(in the rows, 128 means zero)
Named turns come first, each shown by rows before and after it. Which turns, in which order, take the first row of each pair that follows to the second? Write the first one first, as in the answered first pair.
paton (before => after):
[144 132  95  87 133 111 145 113 140 121 112 164] => [161 146 107 144 111  97 160 151 132 150 130 108]
[120 129 158 135 144 172  92 138 149 168 125 137] => [116 146 144  97 116 185 146 108 148 129 137 146]
[121 135 139 122 121 112 154 126 112 100 176 121] => [124 117 152 143 154 100 103 146 115 132 161 122]
bafum (before => after):
[117 106 131  94 127 171 102 139 164 184 102 150] => [105 135 123  90  96 193 140 109 166 121 116 148]
[137 147  95  91  91 136 185  86 126 121 136 126] => [149 148 102 123  89 100 178 111 106 146 148  91]
[122 138  85 131 150 120 107 132 127  84 114 104] => [123 134  87 137 152 110 105 143 125  94 119  99]
[126 141 125 148 129 121 130 112 115  86 115 117] => [133 133 128 162 138 102 117 125 109 110 116 108]
naf (before => after):
[135 129 113 116 140 154 140 141 157 135  94 122] => [131 130 114 116 136 161 146 133 155 123 101 121]
[121 121 145 117 131  91 110 123 138 155 165 104] => [126 121 145 129 133  92 105 127 142 161 155  99]
[132 148 128 197 128 141  77 125 137  94 122  98] => [115 155 133 179 120 150  89 111 141  68 142 107]
Tana (before => after):
[121 122 117 114 109  89 148 138 106 133 134 120] => [103 121 119  96 111 118 144 116 122 102 133 142]
[167 139 122 153 106 121 161 127 138 140 114 125] => [162 135 113 125 113 124 163 113 138 127 107 144]
[137 160 120 147 113  97 139 116 106  64 143 122] => [137 160 120 150 116  99 134 116 109  68 148 117]
[143 144 135 163 102 134 135 156 108  94 130  84] => [158 136 108 127 108  94 151 150  79 103 113  98]
Then:
Each pair is two turns apart.
[140 143 188 180 126 111 129 157 116 106 158  91] => [116 119 184 129 173 120  82 129 126  83 143 155]
naf, paton
[159 117  92 141 105 108 156 120 104 120  86 132] => [133 120 107 114 113 138 149  97 119  87  96 163]
Tana, naf
[134 153 115 144 107  98 133 123 118 108 148 114] => [134 131 104 103 134  91 114 115 119 124 125 151]
bafum, Tana
[142 142  98  90 102 111 173 162 118 179 149  90] => [128 154  93  73  92 117 183 134 117 135 160 104]
Tana, bafum
[110 102 167 113 154 117  96 162 126 194 169 134] => [131  95 141 118 158 111  91 164 125 211 129 135]
Tana, naf
[125 144 114  97 120 149 141  99 133  82 122 157] => [116 139 148 164 138 168  84 130 149 106 129 131]
Tana, paton
[ 96 110 147 128 159 182  87 136 154 143  99 144] => [118 144 143 155  95 169 173 150 135 148 137  81]
paton, Tana
[146 123 134 159 121 150 132 157 144 180 121  95] => [121 137 113 108 112 172 156  96 143  88 123 141]
paton, bafum
[142 117  85 127 108 131 132 120 126 129  80 132] => [146 120  92 149 108 120 121 134 121 136  81 117]
bafum, paton
[115 132 151 123 113 165 134 137 151 131 139 131] => [120 136 156 144 109 142 134 149 139 144 149 108]
bafum, bafum
[135 100 115 125 142 108 135 130 135 134  86 146] => [141 113 116 128 117 103 170 132 128 135 103 124]
paton, bafum
[133 154 129 171 160  76  58 148  83 109 166 108] => [135 181 121 160 116  83 123 141  79  86 191  91]
paton, paton
[155 130 111 135 126  80 119  93 112  85 107 120] => [146 131 115 128 128  94 119  89 119  69 106 130]
paton, Tana
[124 149 115 150  97 189 153 123 131 114 104 126] => [112 143 134 167 114 190 124 128 136 116 109 126]
paton, naf
[ 98 135 143 125 130 186 123 126 148 114 130 139] => [139 123 110 116 132 102 143 148 101 170 109 116]
Tana, Tana
[138 114 120  75 116 106 160 118 126 163 130 143] => [146 114 116  81 114 102 160 120 120 165 120 139]
bafum, naf
[118 129 112  84 154 138  88 144 157 157 157 176] => [131 161 111 104  96 142 162 150 151 146 189 127]
paton, Tana
[156 129 130 146 122 114 140 160 126 180 132 110] => [118 118 142 121 143 168  97 125 156 135 128 162]
paton, Tana
[143 118 121 158 141 104 119 117 123 147 111 114] => [138 115 120 151 141 134 120 105 141 138  96 129]
bafum, naf
[165 115 101 118 137  59 149 146  87 178 104 117] => [147 116  85  66 142  89 157 106  98 125  93 166]
paton, bafum
[ 95 126 167 156 105 140 126 147 100 160 114 116] => [102 115 136  99 113 113 140 129  84 152  93 151]
Tana, paton
[113 121 156 101 115 111 152 114 123 130 141 144] => [109 110 158 106 134 110 127 114 123 138 132 152]
paton, paton
[167 133 106  68  88  84 145 110 113 143 155 123] => [171 117 117  84 113  72 108 132 111 178 143 122]
bafum, paton
[110 165 156 174 120 163 180 136 143  93 125 116] => [ 96 147 168 180 161 166 115 139 153 103 108 139]
paton, naf
[145 119  90  88 141 145 136 110 126 130  76 177] => [167 145  93 137  97 139 183 138 120 148  97 112]
naf, paton
[ 91 135 158 102 124 134  98 143 154 121 161 146] => [109 143 158 134 108 103 115 162 134 136 169 108]
bafum, Tana
[112 113 148 150 111 164 105 142 138 129 137 140] => [105 112 145 118 112 158 120 125 134 118 147 160]
paton, naf
[ 94 127 170 115 128 158 125 123 146 104 173 136] => [106 124 178 145 133 122 115 148 129 130 182 107]
bafum, bafum
[150 121 125 113 123 136 167 131 165 180 107 134] => [147 119 120 100 130 138 165 125 164 175 102 142]
paton, paton
[122 122 125 211 121  98 112 123 101 102 116  83] => [110  87 122 155 167 144  75 112 140 127  73 155]
bafum, bafum
[ 86 109 155  63 114 122 180 147 119 190 215 130] => [ 92  93 151  63 136 107 157 153 116 214 196 142]
Tana, naf
[118 122 132  84 139 108  98 126 131 154 127 159] => [116 155 136  94  93 135 156 120 138 125 157 135]
paton, Tana
[122 158 120 144  96 162 131 118 149  97 110 132] => [141 142 125 167 111 126 111 155 136 159  99 112]
Tana, bafum
[140 151 137 151 115 177 120 147 155 121 146 104] => [156 133 131 157 141 137  90 163 139 157 125 103]
paton, Tana
[138 132 103 114 114 174 134 106 155  99  83 139] => [169 132  95 133 104 122 153 134 124 147  76 105]
paton, Tana
[ 98 118 163 103 149 142 109 144 147 160 153 155] => [109 127 166 128 130 136 126 163 145 174 165 124]
paton, paton
[112 140 134  88 121 129 142  99 133 127 151 148] => [120 131 152 139 136  96 102 132 123 159 152 112]
bafum, paton
[123 150 130 149 136 157 119 110 155 101 110 123] => [126 136 116 131 151 135 107 100 146 107  92 141]
Tana, paton
[125 154 103 146  92 132 126  93 107  50 113 123] => [142 136 125 197 112  95  88 143  97 129 113  87]
Tana, bafum
[146 111 113 120 135 108 132 139 111 140  94 128] => [148 117 115 125 129 107 146 143 111 141 100 118]
paton, paton
[102 140 152 146 137 178 130 147 148 143 152 124] => [109 116 122  89 163 139 119 131 128 148 118 168]
Tana, paton
[134 124  98  87 145  66 117 110  84 123 113 146] => [105 121 127  87 159 121  83  97 116  94 127 175]
Tana, naf
[131 136 112 159 126 127  98 111 121  81 102 123] => [140 135 117 175 126 106 102 133 116 105 107 103]
paton, bafum
[171 141 108 126  90 135 161 131 148  90 122  83] => [165 123 128 162 127 149  89 145 166 107  98  88]
paton, naf
[147 114 100 176 136 104 110 129 125 123  78 119] => [121 132 113 166 122 151 126 105 146  73  93 134]
paton, Tana
[154 139 103 118 127  48 152 151 106 120 108  99] => [151 128  92  75 135  69 165 139 118 124  97 131]
bafum, paton
[143 153  98 170 107 152 124 111 164  71 105 109] => [150 125  86 158 146 120  79 114 154  95  79 133]
Tana, paton
[133 139 116 123 116 159 131 116 157 113  94 172] => [148 154 131 164  90 142 155 147 146 144 122 116]
naf, paton
[105 122 176 153 150 172 103 132 159 142 151 123] => [ 99 129 174 144 141 172 115 121 156 121 165 124]
naf, bafum
[103 149 101  90 132 134 145  82 123  59 156 174] => [130 138 121 159 145  45 116 146  84 141 177 105]
bafum, bafum
[122  98 128 145 175 120  36 111 135 108  94 143] => [114 110 127 139 160 152  49  93 148  80  95 153]
Tana, bafum
[144 137 119 151 133 198  95 122 176 118 101 153] => [119 135 124 107 134 195 113 104 169  93 135 174]
naf, naf
[126 153 130 104  89 144 187 109 132 102 148 124] => [110 148 159 112  97 157 166 117 141 101 171 129]
naf, Tana
[ 79 106 164  96 155 121 135 122 124 140 185 160] => [ 98 117 159 113 132 102 166 136 110 155 195 127]
paton, Tana
[136 119 132 124 128 102 142 150 115 153 145 115] => [127 123 122  94 124 112 149 123 116 120 144 138]
Tana, bafum
[118 118 139 108 112 160 141 132 125 111 158 136] => [114 105 144 110 132 160 108 136 130 119 142 152]
paton, paton
[138 145 113 145 159 133  92 137 117 122 111 121] => [145 146 105 146 153 127 101 138 110 125 105 115]
naf, Tana
[113 111 130 101 152 123 125 124 129 122 127 165] => [112 117 127 102 146 106 135 118 117 110 134 154]
bafum, naf
[131 102 134 178 100 126 151 142 113 120 108 119] => [139  89 118 144 114 106 153 136 104 132  89 142]
Tana, bafum
[109 132 144 105 127 151 157 150 156 143 183 128] => [100 122 140  90 144 155 138 140 159 138 173 148]
paton, paton
[108 123 107  70 127 137 127 113 127 121 137 177] => [115 133 106  75 116  96 140 117  99 117 158 152]
bafum, naf
[128 125 132 122 132 127 136 147 133 179 169 109] => [112 123 126  84 138 152 138 116 143 146 162 144]
Tana, Tana
[112 129 110 175 116 163 145 104 128  90 175 102] => [140 115  69 127 123  95 167  98  91 119 149 116]
Tana, Tana
[129 153 116 135 111 198 129  95 161  92  66 101] => [142 149 132 182 116 177 110 131 155 132  69  66]
paton, bafum
[128 125  99 105 147  88 111 107 102 121  95 153] => [138 125 112 144 145  75 100 132 100 149 100 121]
paton, paton
[124 108 167 163 148  83  77 132 121 134 130 111] => [104 114 154 115 141 142  92  91 151  81 113 163]
bafum, bafum
[159 139 111 213 118 106 119 156 102 137  96  84] => [124 132  91 117 138 156 122  84 127  55  83 174]
Tana, Tana
[114 140 161 109 103  89 179 150 104 159 213  98] => [109  99 157  56 152 130 137 144 143 197 169 168]
bafum, bafum
[137 146 132 104 131 112 132 107 100  98 128 153] => [147 147 129 110 127  95 142 115  89 113 128 139]
paton, Tana
[131 111 130 100 154 129 115 143 134 182 107 146] => [121 155 118 104  98 150 172 104 127  96 135 128]
bafum, bafum
[133 113 117 114 144  98 110 125 103 126 121 142] => [149 120 114 154 135 118 106 133 114 127 103 123]
naf, naf
[139 141 123 135 103 143 151 129 135 129 121 114] => [145 126 129 136 124 133 130 142 136 161 111 121]
bafum, bafum
[111 121 152  88 106  96 170 152 120 161 173 115] => [ 95  96 157  69 144 112 112 138 139 153 152 160]
paton, Tana
[116 118 186  91 125 218  99 120 116 139 158 155] => [112 132 180  88 103 203 124 107 104 103 177 146]
naf, bafum
[130 125 133 139 136 148 143 121 105 141 140 126] => [126 124 129 134 144 156 133 114 110 134 137 138]
paton, bafum
[ 95 139 153 146 129  89  93 116  94  81 176 100] => [117 128 137 140 138  57  92 127  81 106 158  98]
Tana, naf
[121 107 149 128 124 121 130 155 141 150 109 108] => [126 111 128 100 115 113 154 142 134 137 107 120]
Tana, paton
[114 137 127  66 136 175 150 123 156 140 149 138] => [113 118 140  83 163 165 104 139 161 166 137 142]
paton, paton
[102 162  99 131 107 135 134 133 135 151 120  80] => [104 144  90 121 133 114 103 135 128 167 103  98]
Tana, paton
[133 170 122 119  99 123 176  91 133  91 116  95] => [146 156 139 158 115  91 147 135 123 147 121  64]
Tana, bafum
[114 113 157  90 152  87 145 153 131 202 156 129] => [111 112 126  48 149 113 154 110 146 162 120 173]
naf, paton
[101 103 141  93 160  98 111 118 106 113 150 149] => [115 131 149 134 120  94 151 135 103 116 175  94]
bafum, paton
[136 128 104 132 136 156 123 139 140 128  65 123] => [136 136 109 152 124 153 129 145 136 120  72 103]
bafum, paton
[130 129 160 102 138 162 158 138 151 173 130 143] => [122 137 154  88 128 154 170 123 142 150 144 146]
bafum, naf
[145 147 106 171 146  70 113  99  91  95 102 107] => [150 143 108 189 152  93  97 110 113 120  80 109]
bafum, naf
[116 149 163 153  99 178 161 125 153  93 186  93] => [131 105 173 161 153 148 103 170 155 189 163 103]
bafum, bafum
[147 119 122 111 131  83 157 149 107 169 137 123] => [106 114 134  85 152 150 122 112 142 113 135 174]
paton, Tana
[130 106 148 158 151 156  92 157 154 172 116 128] => [134 106 113  92 146 164 120 118 154 139  95 171]
Tana, bafum
[146 133 114 161 112 182 122 110 136 115 103 133] => [136 145 121 157 102 168 142 104 123  94 135 125]
bafum, naf
[104 124 138  55 123 128 185 102 118  92 168 150] => [120  85 168 117 169 130 109 176 138 201 142 133]
paton, bafum
[132 119 109 143 147 156  91 114 147 115  80 155] => [119 136 110 130 120 153 125  94 138  70 111 149]
bafum, naf
[116 123 133 179 131 110  78 148 144 135 131  96] => [126 106 120 146 151 104  71 149 145 160 106 122]
bafum, Tana
[125  84 155 164 143 133  71 137 122 156 121 125] => [116  94 148 165 130 177  79 120 145 129 112 137]
naf, bafum
[113 133 131 111 114 183 185 143 144 167 150 137] => [122 136 122 115 107 151 199 145 123 176 152 119]
bafum, Tana
[128 105 119  75 153  98 122 121 125 158 125 155] => [156 112 108 140 140 117 111 141 143 175  82 119]
naf, naf
[112 137 139 114 118 127 144 100 128  84 165 144] => [129 119 152 138 140  81 109 142 109 148 161 124]
bafum, bafum
[139 129 110 116  95 130 179 139 129 137 114 118] => [141 115 115 116 113 125 158 150 135 166 105 123]
bafum, bafum
[146 101 125 140 144 120 108 166 135 189 113 125] => [133 105 134 138 135 178 109 149 169 159 109 145]
bafum, Tana
[149 150 116 134 115  85 150 136 112 124 129  97] => [142 139 106  92 128  89 147 113 110 107 116 133]
Tana, naf
[107  88 159  55 156  88 123 114 126 132 143 169] => [104 123 155  83 114  76 164 103 103  84 172 129]
bafum, bafum
[136 143 104 154 111 142 140 114 134  87  94 133] => [125 152 117 154 104 142 148 116 129  80 118 124]
Tana, naf
[131 114 120 126 142 130  97 126 118 134 116 162] => [136 140 121 135  97 146 155 123 120 113 143 134]
paton, Tana
[103  91 174 161 150 130 128 131 108 135 142  87] => [ 94  95 154 102 137 162 163  97 121 103 138 125]
bafum, paton
[153 126 116 158 105 107 159 113  99 120  92 134] => [137 114 119 144 134 124 122  98 114 109  78 165]
paton, Tana
[ 91 141 155 134  86 150 125 133 166 122 141 131] => [ 87 131 166 138  93 128 111 149 157 141 150 127]
naf, paton
[165 161 103 140  94 155 180 108 135  98  90 115] => [175 155 117 180 103 124 160 143 120 139  96  83]
Tana, bafum
[135 129 125 125 136 161 119 144 132 145 115 131] => [142 127 118 114 137 148 127 144 118 146 111 135]
Tana, Tana
[139 103 108 118 139 124 145 111 132 139 129 146] => [144 110 120 154 129 117 143 128 129 150 139 117]
bafum, paton
[ 98 128 158 176 138 146 115 151 144 159 158  98] => [ 77 144 137 131 122 152 138 100 136  80 165 132]
paton, bafum
[127 119 123  80 133 120 130  95 121  96 126 178] => [134 128 119  94 125  78 142 103  93 102 142 150]
bafum, naf
[123 129 138 160 141 139  82 136 139 121 122 119] => [129 131 104  98 129 119 125 105 124  98 110 147]
Tana, paton
[122 135 115 128 118 148 140 115 136 104 121 133] => [119 141 127 140 113 142 144 121 131 106 140 120]
Tana, naf
[115 150 139 148 114  93 129 123 106 124 166  92] => [102 130 143 133 156 104  72 115 119 121 140 132]
paton, Tana
[118 132 132  75  87 164 244 116 119 163 177 156] => [124 139 156 133  78 171 234 147 126 181 196 114]
Tana, Tana
[151 133 127 153 128 135 145 144 131 159 105  95] => [153 124 109 117 137 117 152 133 122 156  93 114]
Tana, paton
[156 122 151 140 112 151 109 171 130 157 116 139] => [160 122 123  87 105 137 142 145 118 141 106 162]
Tana, paton
[138 129 111 114 119 128 154 109 125 100 109 148] => [151 129 125 155 118 105 149 144 115 141 122 109]
naf, paton
[143 136 123 181 112 125 139 138 128 132 121  83] => [118 129 111 134 138 145 112  96 134  77 102 139]
paton, bafum
[129 142 131 174 126 131  85 119 142 120 110 126] => [129 158 120 164 103 114 117 109 126  96 130 112]
paton, bafum
[102 158 127  88 101 157 160  93 137  55 164 147] => [136 130 150 153 137  63 109 173 100 177 170  89]
bafum, bafum
[136 144 118 133  87 132 165 140 133 131 147 113] => [135 132 125 127 106 107 150 155 125 163 155 114]
naf, bafum
[126 116 141  74 156 146 135 128 157 176 122 163] => [123 140 156  98 121 175 166 129 168 154 152 136]
Tana, paton
[137 140 133 156 165 108  85 137 114 135 116 112] => [123 148 122 122 153 154  98 102 136  92 110 144]
bafum, bafum
[168 139 117 162 137  91 114 120 149 122  98 121] => [148 147 126 150 133 128 115 100 166  86 108 138]
paton, Tana
[159 109 135 114 130 106 129 113 115 191 114 171] => [132 127 164 138 112 182 129  95 156 136 134 172]
bafum, Tana
[155 117 143 156 148 134 115 175 132 168 113 108] => [154 143 132 136 104 146 179 162 127 137 138  97]
paton, paton
[ 75 140 155 130 124 152 132 111  94 114 182 142] => [ 84 122 162 143 144 128 108 139  87 157 177 136]
bafum, bafum
[151 114 105 103 128 130 153 121 141 162 107 145] => [148 139 103 119 100 121 178 117 130 135 126 123]
bafum, bafum
[102 131 163 104 136 146 159 132 137 135 177 159] => [ 98 119 169 108 155 142 128 140 139 148 168 170]
paton, paton
[130 109 109 112 143 126 117 131 147 176 129 164] => [135 132 105 113 101 124 172 128 136 154 152 136]
paton, bafum
[146 146 119 148 115 120 138 136  99  86 131 108] => [138 119 110 107 148 116 114 122 102  95 108 152]
bafum, paton
[ 91 154 164 193 130 148  96 156 130 102 142  86] => [105 123  99  80 167  79 105 113  91 104  89 158]
Tana, paton
[ 87 140 166 147  86 111 153 138 127 132 149  80] => [101 105 141  85 128  74 137 133 108 179 109 129]
bafum, Tana
[101 121 145 139 107 135 128 132  95 156 186 115] => [108 111 125 106 115 111 131 125  83 166 174 135]
naf, Tana
[166 151 103  82  95 125 149 112 112 128 182 132] => [164 121 100  73 140 102  93 116 108 156 153 154]
paton, Tana
[134 145 119  89 113 147 161  99 131 107 107 155] => [144 130 146 159 145  99  92 145 107 154 105 116]
bafum, paton
[128 128 135 128 131 107 110 132 125 121 121 138] => [131 132 137 138 124 106 120 140 122 122 126 124]
paton, paton
[103 118 181  71 165 126 130 129 127 138 206 151] => [143  98 168 115 184 100  95 166 126 200 150 130]
naf, naf
[104  82 136 153 137 141 107 163 148 188 148  94] => [114  85  86  65 123 113 169 121 123 161 138 133]
Tana, paton
[109 116 159 134 154 101  93 168 116 170 155 132] => [ 93 114 148  87 160 124  92 130 129 131 147 172]
Tana, Tana
[113 134 148 153 160 137  95 139 125 159  88 136] => [112 167 137 142 109 169 169 119 132 114 111 117]
bafum, paton
[134 111 120 122 137  87 109 128 105 129 108 124] => [117 128 124 117 125 113 118 102 114  83 122 132]
Tana, bafum
[118 139 135 111 121 109 158 113 115 115 165 121] => [115 127 133  92 134 105 145 112 111 125 154 137]
bafum, Tana
[140 125 143  95 141 152 143 139 137 149 144 116] => [143 122 151 113 146 148 127 149 137 158 139 110]
bafum, paton
[150 129 121 116 134  62 148 144 103 155 132 106] => [127 142 117  89 123  85 160 105 108  90 144 132]
Tana, bafum
[168 146 112  99  96 121 161 121 109 120 136 123] => [162 114 123 103 146 141  90 131 130 153 102 153]
paton, bafum
[118  95 151  97 170 100 107 157 119 192 152 150] => [129 136 146 111  99 142 197 153 128 156 185 111]
bafum, paton
[153 108 112  70 116  89 209 142  94 189 139 140] => [173  93 117 145 134 102 147 177 108 225  94 113]
paton, naf
[140 122 137 147 118 203 156 160 179 155 123 128] => [154 110 132 152 137 165 133 175 165 189 108 121]
paton, Tana
[148 127 113 165 129 104 116 135 111 145 134 121] => [145 119 116 162 139 124 102 139 130 158 119 133]
naf, bafum
[107 128 150 144 148 173 104 133 165 103 124 139] => [118 146 148 171 115 148 141 149 143 109 152  93]
paton, bafum
[104 142 139 105 124 142 136 101 127  79 148 146] => [117 118 127  88 160  94 107 118 110 129 131 156]
naf, naf
[109 112 145  73 119 133 164 133  95 149 163 120] => [133 101 133  99 131 114 142 151  92 184 131 108]
naf, naf
[178 143 112 138  87 141 166 136 138 161 102 119] => [167 119 113 113 128 140 118 130 145 170  77 156]
bafum, paton
[137 127 132 151 150 136  99 127 130 136  89 122] => [127 134 129 138 137 160 112 106 138 105  97 135]
bafum, naf
[107 136 131 100 114 123 160 115 123 118 150 122] => [ 98 119 133  93 146 121 119 110 128 121 135 148]
paton, paton
[126 144 134 135 127 130 121 128 127 116 138 122] => [133 139 121 121 130 112 127 129 118 120 132 128]
Tana, Tana
[152 116 150 140 133 118 124 140 117 159 121 129] => [136 117 154 112 135 149 123 114 134 125 121 159]
Tana, Tana
[125 153 152 152  96 125 116 126 159 118 160 116] => [133 147 148 136  99  86 125 131 138 138 167 114]
naf, Tana
[136 124 115 118 133  83 127 132  88 131 150 110] => [114 113 124  89 154 134 102 113 121 116 140 156]
bafum, Tana
[138 134 148 147 131 130 122 151 117  99 155 107] => [131 121 144 128 147 134 105 135 121  82 145 135]
paton, bafum
[148 158 104 168  83 158 159 127 160 115 110 104] => [169 137  93 160 105 110 147 150 144 168  91 101]
Tana, bafum
[131 137 119 168 127 164 110 112 153  92  86 123] => [137 125  97 136 140 141 108 101 141  94  67 145]
Tana, paton
